In the data rows, 128 means zero.
Here is a table of points, one per row:
[151 152 160 162 105 107 175 110 117 119 141 113 147 124 144 112 121 161 164  97 195 141 129 185  93 105 144 130 131 152 103 143  67 162 160 111 172 147 154 103 152 109 121  81 130  89]
[119 151  84 160 143 155 126 131  75 159 122 151  89 168 110 134 113 153  97  95 163  83 107 160 146 139 116 153  97 137 175 141 118 125 103 128 150 152 124 135 120 167  82 119  90  82]
[132 103 146  67 155 184 159  89 165  83 101  96  42 139 123 177  76 101 129 161  92 123 156 154 105 201 102 185 129  81 213 134 151  97 165 120 115  82 118 154  95  64 138 121 136 157]
[128  81 128 149 128 120 155 146 103 142 112 150 152  77 119  89  74 156 106  81 183 125 196 149 116  84  76  71 125 167 113 122 167 135 133 129 158 126 127 123 108 173 123 166 131 123]
[125 130 113 180 124 134  85 141  95 147 125 103 143 124  93 147 108  70 147 115 174 119 137 164 164 137 132 134  60 143 100 152 118 185  71  95 112 158 167 105 113 108 124  90 147 128]
[124 120 103 118 127 116  79  88 157 133  97  98 148  98 148 141 208 108 155 148 125 125 151 107 154 161  93 144 128 112 161 130 102 132 123 149  89 135  71 159  91 176  96 189  78 145]
[109 147 151 134  96  62 144 114 160 108 119  97 177 135 119 120 143 182 113 137  46 151 135 147  91 101 114 152 108 147 144 100 186 119 142 119  78 111 107 126 150 124 101  81 124 159]
[136 171 109  93 168 158 137 114 100 109 109 156 106 127  77  94 118  88 104 130 126 138 129 161 190 122 144  67 105  69 184  80 105 119 102 186 137 120 181 155 117 126 157 101 124 101]
[122 120 133 159 128 155 109 125 179  85 133  89 110 121 166 165 181 115  91 139  57 164 117 107 111 103 164 106 108 172 137 120 180 101 134 133 131  96 129 110 113 167 134 126 140 108]
[ 81  94  78 176 161  49 109 150 231 196 119 205  80 195 152   9  42  66 255 244  65 151  73  82 134  47  75 119 177  60 131 236 144  94 211  16 104  88 255   9 208 195 124 168  76 130]
[155 167 146 161 157 115 136 147 127 121 133 157 187 110 164 120  68 152  82 120 106  58 129 163  61 139  98 165  61 149 111 173  82 176  97 140 121  89 180  94 172  52 140 138 135  98]
[128 157  53  91  87 130 109  87 114 132 127 134  99 123 113 182 166 130 104 156 155 159 171 127 121 114 134 115 152 124 114 154 142 111 139 146 124 118 143 127 177  80 153 132 112 155]
[ 92 133 165 180 181 143  30 102 128 161 185 151 127   5 133  83 201 133 177  30 171  39 162  78 224 170 149  99 113  66 158 125 164 107 147  63 128 120 191 150 172  75  69  26 201 163]
[183 143 119 123 138 100 137 153 119 176 153 143 139 156 160 124 132 109 116  60 167 134 114 111 126 165 104  99 165 168  94  70 130 216  90 117 122 117 139 113 151 107 108 110  96 117]
[ 93 130 128 124  77 183 158 130 104 156 185  94 142 115 172 158  94 137 155 149 137 126 163  66 134  35 155 134 176 149 126 142 108 142 124 121 109 117 111 180 136  83 124 171 100 123]
[105 133  93 156 109 144 134 131 135  89 147 102 112 106 121 121 169 147 149 143 112 148  79 150 100 136 156 105 147 142 155 128 161 121 157 131  89  88  67 115 122 111  99 198 153 123]
[107 110 115  86 162 123 171 134 163  64 131 106 100 134 116 130 176 163 170 101 141 136 124  82 131 119  91 119 107 174 111 181 138 103 102 128 109 116 109 145 114 113 168 149 136 163]
[160 145 165  65 142 123 139 141 156 147 125 130 118 164 131 156 165 127 131 138  63 110 181 145 183 108 143 146 101 149 107 165 133  92 110 137 149 109 100 112 123 104 107 139 131 156]
[162 111 111 126 130 156 150 140  91 121 112 168 187 117  67 166 104  92  94 106 133 116 140 108 148 166 114 104 147 152 110 156  71 123 159 144 111 163 129 110 141 183  79  81 151 122]
[131 111 145  60 126 111 159  82 140 128 196 103 133 121 122  97  76 149  79 140 160 160  98 169 137 165 153 115  98 106 102 161 112 114 120 152 144 133 163 150 156 160 102 119 162  92]
[170 125 125 146 117 130 100 185 115 103 124  48 156 141 138  83 107 105  98  95 132  76 137 142 117 140 132 170 169 110 129  78  95 102 166 169 157 129 132  88 111 155 158 101 156 115]
[ 81  86 175 122 146 127 122  74 161 111 119 110 110 152 123 165 121 174 147 139  69 141 120 103 131 148 104 112 143 149 131  91  88 136 120 156 165  81  75  87 159  96 131 114 144 164]
[128 148 156  94 113 128 102 127  98  72 138 124 146 107 162 174 168 108 153 138 115 121  86 142 157 116 111 107 152 105 124 164 177  93 124 123 135 109  78 111  93 121 181  95  85 109]
[ 81  59 195 176 130  67 187 169  40 184  64 108 109 199 126 113 180 146 146 250 106 145  78   2 117 159  66 149  90  44  35 108 233 106 239 120 155 135 215  95 132  76 154 211 111  43]
[147 142 126 114 142 192 112 145 119 183  93 129 121 106 130 100 122 113 117  88 180 121  95 142 116 129 124 139 130 128  79 113 151 166 127 142 119 152  93  87 159 184 134 112 143 131]
[170 147 140 177 125 135 138 125 155 146  85 125 130 128 157 105  85 156  70 100 135 114 137 138 127 134 139  35 121  79 118 122  94 131 134 115 110 197  93 153 134 145 148 126 100 165]
[173 135 145 121 174 108 103  95 105 142 136 136 130 180  44 169 102 128  73 102 140  87 110 109 103 109 141 106 136 125 169 138 114 180 151 111 138 123 113 122  80 184 184 132 172 170]
[135 144 171 116 130  71 138 158 133 118  85 120  98 106 128 146  35 189 108 126 199 102 137 104 153 100 189 135 167 114 107 112  90 153 122 178 150 121 133 134 118 168  87 124 101 146]
[161 155  63 137  73 124 124 139 192 129 113 153 140 129 123 104 148 108 109 122 148 110 122  93 170 163 113 116 105 102 150 106 119 151 113 129 184 169 138 139  46 135 134 102 172  75]
[134  99 130  69 119 108 120 110  90  68 134 150 110 147 147 102 148  97 132 164 125 110 148 101 148 118 175 145 143 157 162 166 133 160 113 107 109 155 103 150 142  96 122 131 117 130]
[131 139 191 145  81  92 131 146 107 164 129 151  95 124  83 135  80  60 101  55 137 114 169 140 119 155 151 176 140 147 128 166  93 131  81 136 128  93 127 122 163 146 165 155 159  65]
[114 110 105 142 120 151 158 157 126 167 107 117 112  93  88  88 138 174  73 130 103 123 121 180 127 194 113 136 154 156 104 151  79 180 108 122 132 145 163 123  86 143 161  97 116 144]
[150 101 120 158 193 110 138 125 174 133 116 125 165 138  96 148 111 108  85 136 164 111 115 175 154  83 126 108 166 112  86 121 146 161 116 139 147 120 127 206 143 126 109 130 152  71]
[ 69 126 115 106 129 134 104 199 106 129  93  89 133 134 127 140 175 134 171 146 123 177 134 127 111 128 148 111 124 138 205 135 140 127  82 115 135 165  82 126 142 106 131 153 133 136]
[141  99 119 165  82 137 165 124 118 134 110 125 170 141 141  95 115 146 106  77 165 124 100 155 158 143 127 140  88 128 150  94 106 157 157 107 145 100 117 122 163 156 123 122 151 152]
[146 114 122 137  61 173  93 177  96 122 164 136 103 126 131 168 153 153 221 126  86 131 116 121  97  72 121 100 109 145  80 124 116 151 128 165 105 157  86 166 165 135 104 129 115 138]
[173  98  99 124 120 136  87 103  99 147 102 158 153 155 132 140 119 153 164 196 123 106 109 137 115 159 165 125 123 205 101 102 149  63  72 141 130 106 108 163  91 111 168 126 114 145]
[191  97 131 142 151  98 174 108 148 178 147 102 130  59 133 138 107 141 108  93 139 139  99 133  68  87 152 164 148  92 161 101 108 135 105 147 170 181 167 107 136 126  98 117 119 137]
[108 179 116 107 119 134 125 102 133  60 160 140 183 133 124 120 147 126 134 128  69 185 149 144 119 197 129 188 142  98 125  82 189 100 113  67 144 125 138 137 122 129 134 160 106 127]
[ 91 158  91  89 146 141 110 161 122  97 143 130 139  75 124 134 142  81 125 174 137 176  90 140 105 126 125 131 105 164 123  87 117  77 192  81 138 132 111 189 114 126 165 129 105 183]
[137 146 125 150 148 201 163 127 116 106 148 151  62 138 153 104 179 118 113 205 148 178 174  87 117  88 107 137 130 102 127 110  74  81  75  99  89  93  88 143  96 141 115 138 157 143]
[ 77 180 134 142  96 144 107 101 114 128 129 135 117 161 164 119 141  85 155 131 100 136 122 138  98 138 143 139 162 118 124 154 166  70 123 201 116 143 105 194  92 156  93 128 116 185]
[115 100 136 105 152 120  88 117 125 133 141 162 134 158 139 149 127 165 152  65  84 196 157  92 123 122 165 164 107 140 134 120 115 133 158 180  93 137 105 106 100  99 126 134 102 112]
[ 69 135 157  80 118 101 140 104 182 106 176 163 148 143 170 166 145 125 106 158 133 103 114 172 112 108 106 138 140 152 129  71 161 116 123 117  86 179 163  84 111  97 159 160 134 112]
Along one direction, these points spread out more than along any other. Take the direction at right angles to it along which they spread out most. Then take the direction at right angles to both along which they spread out most. Go by this last direction. How many in every 100 of the points above lie lower along it than each point below? Round to a whole number. More than half of the points above lie lower than the first one.
[136 171 109  93 168 158 137 114 100 109 109 156 106 127  77  94 118  88 104 130 126 138 129 161 190 122 144  67 105  69 184  80 105 119 102 186 137 120 181 155 117 126 157 101 124 101] : 9
[109 147 151 134  96  62 144 114 160 108 119  97 177 135 119 120 143 182 113 137  46 151 135 147  91 101 114 152 108 147 144 100 186 119 142 119  78 111 107 126 150 124 101  81 124 159] : 64
[115 100 136 105 152 120  88 117 125 133 141 162 134 158 139 149 127 165 152  65  84 196 157  92 123 122 165 164 107 140 134 120 115 133 158 180  93 137 105 106 100  99 126 134 102 112] : 57
[125 130 113 180 124 134  85 141  95 147 125 103 143 124  93 147 108  70 147 115 174 119 137 164 164 137 132 134  60 143 100 152 118 185  71  95 112 158 167 105 113 108 124  90 147 128] : 5
[170 125 125 146 117 130 100 185 115 103 124  48 156 141 138  83 107 105  98  95 132  76 137 142 117 140 132 170 169 110 129  78  95 102 166 169 157 129 132  88 111 155 158 101 156 115] : 77
[170 147 140 177 125 135 138 125 155 146  85 125 130 128 157 105  85 156  70 100 135 114 137 138 127 134 139  35 121  79 118 122  94 131 134 115 110 197  93 153 134 145 148 126 100 165] : 55
[146 114 122 137  61 173  93 177  96 122 164 136 103 126 131 168 153 153 221 126  86 131 116 121  97  72 121 100 109 145  80 124 116 151 128 165 105 157  86 166 165 135 104 129 115 138] : 50
[128 148 156  94 113 128 102 127  98  72 138 124 146 107 162 174 168 108 153 138 115 121  86 142 157 116 111 107 152 105 124 164 177  93 124 123 135 109  78 111  93 121 181  95  85 109] : 18
[161 155  63 137  73 124 124 139 192 129 113 153 140 129 123 104 148 108 109 122 148 110 122  93 170 163 113 116 105 102 150 106 119 151 113 129 184 169 138 139  46 135 134 102 172  75] : 11
[ 69 135 157  80 118 101 140 104 182 106 176 163 148 143 170 166 145 125 106 158 133 103 114 172 112 108 106 138 140 152 129  71 161 116 123 117  86 179 163  84 111  97 159 160 134 112] : 70
